One turn moves every row onto another: examples first, then more rows asked
Zuri: [-0.32  0.03 -0.22 -0.98  0.01  0.78  0.20  0.13  1.10 -0.28  0.43  0.14
  1.75 -1.91  0.35  0.47  0.74  0.25  0.05  1.38 -1.20  1.09 -0.33 -1.66
  1.19 -1.17  2.30 -1.08 -1.45 -0.20  0.72]
Mebad: [-0.46 -1.17 -0.01  0.07 -0.41  0.43  0.61  0.08 -1.14  0.41 -1.00  0.08
  4.74  0.72  0.48 -0.55 -0.12  1.10  0.85  1.25  1.38  0.60 -0.66 -0.64
  0.51 -0.05  0.09 -0.63 -1.33  0.85 -0.65]
Gumi: [-0.17 -0.16 -0.11  0.20  0.93  1.47  0.49 -0.38 -0.40 -0.74 -0.13 -2.44
  1.03 -1.52  0.45 -0.89 -0.16  0.64 -0.36  1.06 -0.72  0.30  0.36 -0.15
 -1.32  1.11 -0.94 -1.89  0.99 -0.17 -0.37]
Keser: [ 0.24 -0.67 -0.04  1.07 -1.16  0.54 -1.25 -1.89 -0.33  0.48 -0.03  2.13
 -0.46 -0.19  0.00  0.87 -0.28  1.10 -0.47  1.76 -0.98 -0.58 -0.67  1.52
 -0.24  1.49 -0.05 -0.74 -1.61 -0.31 -0.46]
nibi: [-0.90  0.48 -0.97  1.51 -0.09 -0.84  1.00  0.11 -1.99  0.66  0.91  0.00
  1.49 -0.55 -1.89  0.36  1.32  0.95  0.20  0.58 -0.18  1.74 -1.23  0.11
 -0.45  1.59  1.48 -0.54 -0.53  0.99  0.69]
nenav: [-1.26 -0.70  1.37  2.18  0.62  0.35  0.32 -0.55 -0.13  0.33 -0.87 -0.19
 -0.79  0.26  0.36 -0.20  0.30  1.14 -0.65  0.86  0.72 -0.98 -0.39 -1.00
  0.01 -1.15 -1.01 -0.85  0.90 -1.05  0.28]
Metas: [-0.78 -1.84  0.90 -1.21 -0.14 -1.86 -0.06 -0.26  0.43  0.18  0.48 -1.16
  0.11  0.12  1.51  0.62 -0.28 -0.03 -0.61  0.91  0.22  0.79  0.82  0.48
  0.37  2.14  1.47  0.09  0.02 -0.76 -0.51]
bul: [-1.35 -0.88 -1.07  0.75 -0.64 -0.41  0.50  0.54 -0.89 -0.50  0.58 -0.92
  3.35  0.38 -1.69  0.16  1.08  1.44  0.04  0.84  0.42  0.46 -0.94 -0.95
 -0.24  0.69  0.95  0.07 -0.16  0.70  0.46]
Num: [ 1.14 -0.97  2.37  0.24  1.90  0.95  0.88 -0.24 -0.31  0.66 -0.28  0.09
  1.54 -0.91  0.00  2.19  0.93  1.18  0.21  1.15 -0.24  1.66  0.06 -0.61
  1.09 -1.13  1.31 -0.27 -1.45  1.10  1.29]
kepa: [ 0.64 -0.08  0.65 -0.38  1.11  0.87  0.49  0.47  0.16  0.56  0.14  0.04
  2.26 -2.27  1.13  0.89  0.40  0.31  1.47  1.68 -1.38  2.00 -0.12 -1.26
  0.66 -0.55  2.25 -1.20 -1.03  0.79 -0.29]
sos: [ 1.43 -1.16  0.57 -0.32  1.00  0.52  0.34 -0.04 -0.37  0.33  0.02  1.50
  0.20  0.16 -1.27  0.57  0.39  1.28 -1.24  1.61 -0.21  1.01 -1.36 -0.91
  1.88 -1.14  1.27 -0.26 -1.19  0.55  2.01]
tezap: [-0.32  0.20  0.13  0.09  0.25  0.25  0.88 -0.81 -1.39  0.80 -1.47  1.42
  3.27  0.94  0.94 -0.15  0.81  0.28  0.08  0.98  1.50  1.62 -0.33  0.07
  0.49 -0.56 -0.55 -1.21 -2.68  0.47  0.13]
sig: [-0.77  0.22 -0.66 -0.64 -0.26 -0.81  0.25 -1.66 -1.84  0.31 -0.31 -0.54
  1.19 -0.56 -1.63  0.96  1.73  1.90 -0.54 -0.35  0.18  0.46 -1.37 -0.34
 -0.46  0.91  1.51  0.45 -1.40  0.55  0.37]
vadet: [-0.78  0.52  0.25  0.50  0.90  0.79  0.07  0.39  0.63 -0.18 -0.93  1.72
 -0.09  0.38  0.56 -0.85  0.02  0.55  0.10  0.28 -0.01 -1.95 -1.93 -1.38
  0.35  0.41 -1.58 -1.52  0.15  1.07 -0.63]
kuran: [-1.32 -0.36  0.05  1.73 -0.38  0.10  1.44  0.76 -0.75  0.33  0.38 -0.09
  4.07  0.16 -0.59 -0.33  0.53  0.19  0.41  1.17  0.85  1.45 -0.10 -0.13
  0.48  0.59  0.49 -1.29 -1.00  0.43  0.76]
ril: [-0.55  0.05  0.18  0.95  2.33  2.63  0.29 -0.09  0.11  0.06 -0.87 -1.85
  1.44 -0.24  0.33 -0.03  0.51 -0.37 -0.44  0.62  0.03  0.26  0.27  0.22
  0.07  1.33 -1.21 -1.36  0.62  0.18 -0.74]
Gonu: [-1.32 -1.49  0.53 -0.60  1.05 -0.43 -0.78 -0.81  0.63  0.23 -0.80 -0.35
 -0.01  2.13  1.46  0.06 -0.21  0.52  0.16  1.25  0.04 -0.28 -0.59 -0.62
  1.72  1.66  0.34 -0.62 -1.29  3.04 -0.11]
Lebo: [-0.27 -1.67  0.62  0.42 -0.44  2.24 -0.79 -1.62 -1.27  0.29 -0.46  2.22
 -0.09 -0.48  0.28  0.76  0.26  1.18 -0.47  1.94 -0.05 -1.38 -0.61  0.57
  0.22  1.56 -0.91  0.14 -2.30  0.96 -0.08]
Fila: [ 0.37  0.17  0.00 -0.16 -0.10  0.85  0.13  0.36 -0.54  0.85  0.71  1.78
  0.03 -1.13  0.84  0.86 -0.10  0.26  1.42 -0.74 -0.58 -1.31  0.13 -0.64
 -0.06  1.67 -0.78 -0.88 -0.49  0.91 -2.45]
kuv: [-0.96 -0.58  1.08 -0.47  0.19 -0.91  0.32 -0.43  0.22  0.00  0.33  0.42
 -0.80  0.45  1.55 -0.04  0.12  0.33  0.11  1.24  0.45  0.07  0.46  0.18
  1.54  2.37  0.01 -1.23 -2.52  2.81  1.48]
zap: [ 0.34 -0.59 -0.45  0.28 -1.47  0.20 -0.71 -1.62 -0.68 -0.79  0.48  0.61
 -0.47 -1.21  0.07 -0.30 -0.64  1.47 -0.56  1.65 -1.44 -0.25 -0.31  0.65
 -1.64  1.06 -0.40 -1.18 -0.71 -0.51 -0.01]
mago: [-0.22 -1.21  1.13  1.58 -0.52  0.29  0.46 -0.57 -1.18  1.33  0.70  0.03
 -0.77 -1.16  0.69  1.46  0.17  0.96  0.81 -0.18  0.25 -0.46  1.61 -0.13
 -0.25  0.24 -0.34 -0.36  0.08 -1.13 -1.42]
Nar: [ 0.04 -0.16  0.43 -1.22  0.07 -0.35  0.32 -2.29 -2.03  1.24 -1.76  0.60
  2.74  0.00  0.62  0.26  0.53  1.66  0.17 -0.01  1.14  0.67 -0.91 -0.01
  0.38  0.31  0.61 -0.22 -2.54  0.77 -0.56]
vegur: [ 0.82 -0.19 -1.15 -0.75  0.14  0.56  0.00  0.69  0.02  0.23  0.46  1.60
  1.04 -1.13 -0.22 -0.60 -0.18  0.44  0.00  2.09 -1.37  1.36 -1.58 -1.55
  1.29 -0.48  2.27 -1.12 -0.69  0.52  0.48]
pezev: [ 2.13 -1.58  1.50 -0.18  1.89  0.69  0.40 -0.05 -1.25  0.87 -0.41  1.07
  1.12 -0.04 -0.40  1.29 -0.31  1.86  0.24  1.39 -0.34  1.41 -1.26 -0.73
  1.42 -0.45  1.52 -0.07 -0.62  1.61  0.72]
Kage: [-0.97  0.00  1.59  1.91  0.86  0.77  1.01 -0.37 -0.36  1.21 -1.13  0.34
 -0.17 -0.63  0.73 -1.12 -1.05  1.34  0.65  0.52  0.31 -1.72 -1.68 -0.75
  0.25  0.70 -0.42 -1.68  0.93  0.43 -0.59]
selu: [-0.01 -1.35  0.36  1.80  0.50  0.16 -0.08  0.22 -1.69  0.73 -0.15  0.13
 -1.15  0.21  0.68  0.30 -0.10  1.33  0.80  1.30  0.26  0.14  0.05 -1.04
 -0.83 -0.31 -1.16 -0.28  1.49 -0.42 -1.48]
gafab: [-2.08 -1.41  1.80  0.27  1.27 -0.08  1.01 -0.61 -0.51  1.03 -0.51 -0.83
 -0.23  0.90  1.75 -0.75 -0.48 -0.51  0.04  1.84  0.03  0.95 -0.29 -0.71
  0.64  1.83  0.47 -1.41 -1.21  2.43  0.69]
fovek: [-1.01  0.65  1.34  0.00  0.10  0.94  0.95 -0.26  0.95  0.52  0.26  1.43
  0.24 -1.14  0.61  0.13  0.35  0.14  0.09 -0.98 -0.01 -2.55 -0.20 -0.82
  0.52  1.06 -0.82 -1.62 -1.37  0.59 -0.51]
rep: [ 0.17 -1.08  0.14 -1.41 -0.26 -1.61 -0.76 -0.37  0.65 -0.01  0.19  0.23
 -0.18  0.42  1.41  0.58 -0.40  0.75  0.46  0.80  0.31 -0.14  0.25  0.79
  1.60  2.99  0.93 -0.17 -1.01  1.84 -0.26]
Nomop: [-0.87 -1.18  1.12  0.51  2.02  3.66  0.51 -0.22 -1.16  0.26 -0.92 -0.66
  1.35 -0.55  0.60  0.15  0.52  0.23 -0.37  1.22  0.60 -0.74 -0.06 -0.18
  0.52  1.71 -1.50 -0.56 -0.63  1.04 -0.43]
Kar: [ 0.99 -0.92  0.34 -0.42 -0.02  0.66  0.75 -0.29 -0.18  1.05  0.25  1.15
  0.74 -1.39 -0.75 -0.24 -0.72  1.47 -0.69  1.12 -0.72  0.47 -1.51 -0.73
  2.13 -0.19  2.99 -0.91 -1.08  0.15  1.34]
nus: [-0.50 -1.22  0.66  1.08  1.31  3.10 -0.62 -0.77 -0.77  1.00 -1.10  1.38
  0.80  0.53  0.30  1.12  0.52  0.04 -0.24  1.34  0.32 -0.88 -0.54  0.82
  1.37  1.82 -1.04 -0.11 -1.42  0.96 -0.88]
nula: [-0.03 -0.63 -0.16 -0.10 -0.34  0.65 -0.17  0.21 -0.41 -0.13  1.23  1.27
 -0.68 -0.45  0.49  1.55  1.41  0.28  0.24 -0.21 -0.03 -0.72  1.42 -0.88
 -0.47 -0.03 -1.69 -0.02 -0.88 -0.30 -1.52]
lur: [-1.17 -1.75  0.97 -0.57  0.86 -1.16  0.91  0.41 -0.95  0.39  0.42 -0.70
 -0.34  0.49  1.66 -0.53 -0.18 -0.93 -0.34  2.27  0.03  2.20  0.11 -0.57
 -0.58  1.92  0.59 -0.69  0.21  0.35 -0.19]
moze: [ 1.07 -0.67  0.88 -0.66  1.87  0.99 -0.02  0.62 -0.02 -0.42 -0.31 -0.12
  1.99 -0.62  0.70  1.91  1.27  0.86  0.82  1.66 -0.63  1.88 -0.20 -1.68
  0.43 -1.48  0.80 -0.32 -0.90  1.34  0.10]
nozan: [-2.20 -2.00  1.23 -0.50  1.27 -0.69 -0.07 -0.60  0.50  0.27 -0.66 -1.90
  0.25  1.74  1.31  0.06  0.03 -0.46 -0.82  1.38  0.13  0.77 -0.29 -0.93
  0.59  0.94  0.87 -0.46 -0.05  0.62 -0.29]
dukug: [ 0.29  1.06 -0.72 -0.48  0.56 -0.70  0.46 -1.60 -2.54  1.04 -0.98  1.31
  0.88  0.09 -0.31  0.52  1.62  0.98 -0.21  0.27  0.54  2.03 -1.30  0.25
 -0.20  0.70  0.39 -0.34 -2.08  0.85  0.05]
Liba: [ 0.24  0.42 -0.67  0.91 -0.25  0.04 -0.47 -1.03  0.52 -0.60  0.20 -1.22
  0.32 -0.88 -0.07 -0.20 -0.35  0.67 -0.70  0.98 -1.68  0.41  0.26  0.95
 -1.37  0.97 -0.31 -1.94  0.48 -1.08 -0.44]
Leti: [-0.15 -1.07  0.23 -1.42 -0.16 -1.67  0.24  0.53 -0.19 -0.88  1.10  0.46
 -0.89 -0.12  1.31  0.15  0.46 -0.12 -0.45  1.62  0.59  1.19  0.78  0.59
  0.18  2.47 -0.07 -0.17 -1.26  0.75  0.61]

Lebo turns into nus
gafab turns into nozan
And these:
vegur turns into Kar
kuran turns into bul
selu turns into mago

